In the data rows, zero lies at 4.5, halfway between 4 and 5.
Here are some points:
[5 7 2 5 5 3 3 5]
[4 4 6 3 5 5 6 4]
[3 3 8 3 7 4 6 4]
[4 2 9 4 3 7 8 2]
[4 2 5 5 7 3 3 6]
[4 0 6 5 7 2 3 7]
[4 5 5 5 1 7 6 2]
[5 2 7 5 3 5 8 2]
[3 8 2 3 7 4 3 6]
[4 5 3 5 6 3 2 6]
[4 4 4 4 8 2 2 6]
[6 0 8 6 4 5 5 5]
[3 4 7 4 5 5 5 3]
[4 8 0 4 6 3 2 7]
[6 3 5 5 4 4 4 4]
[7 4 2 8 1 5 2 5]
[3 4 5 4 9 1 2 6]
[4 6 3 4 4 6 4 4]
[4 4 4 6 2 7 6 3]
[3 5 3 4 6 3 3 5]
[4 2 8 4 5 5 6 4]
Here are 10 more points, each followed by its number:
[5 3 4 5 6 2 2 7] 0
[5 0 8 6 4 4 5 5] 1
[7 4 3 7 1 5 4 4] 2
[4 5 3 4 6 4 3 5] 3
[7 5 2 7 4 3 2 6] 4
[5 4 4 6 5 4 3 6] 5
[3 3 5 4 9 1 2 7] 6
[6 4 5 5 4 5 3 5] 7
[5 3 7 5 2 7 7 3] 8
[7 5 0 7 1 6 3 6] 9
Which three of these numbered points are nearest to each point below, ignoring the 3 directions in which the first points spread most? Their numbers follow each, nearest first.
[3 9 1 1 5 6 6 2] > 3 2 9
[6 5 0 7 3 4 2 5] > 3 6 2
[5 3 5 5 2 7 7 3] > 9 3 8
[4 5 4 4 8 1 2 6] > 2 4 6
[7 0 7 7 5 3 2 6] > 7 5 8
[4 5 5 4 9 1 2 7] > 4 2 5
Here are 10 other points, each followed by its number:
[2 9 1 1 4 6 6 3] 0
[3 7 4 2 6 3 5 4] 1
[5 3 6 5 1 7 6 3] 2
[4 4 5 4 7 3 3 6] 3
[4 8 3 3 5 4 5 5] 4
[4 5 5 4 4 5 6 4] 5
[6 2 6 6 3 5 3 5] 6
[5 6 4 5 1 7 6 2] 7
[5 6 5 4 3 6 6 1] 8
[3 4 7 3 4 6 8 2] 9
The same question for these:
[5 5 2 5 7 3 1 7] > 3 7 2
[6 2 5 6 4 4 3 6] > 3 2 6
[3 6 3 3 7 3 4 5] > 9 5 7
[5 8 0 4 7 2 1 7] > 4 7 5
[4 1 6 5 5 4 4 6] > 2 3 9
[5 5 2 5 2 6 5 4] > 0 9 5
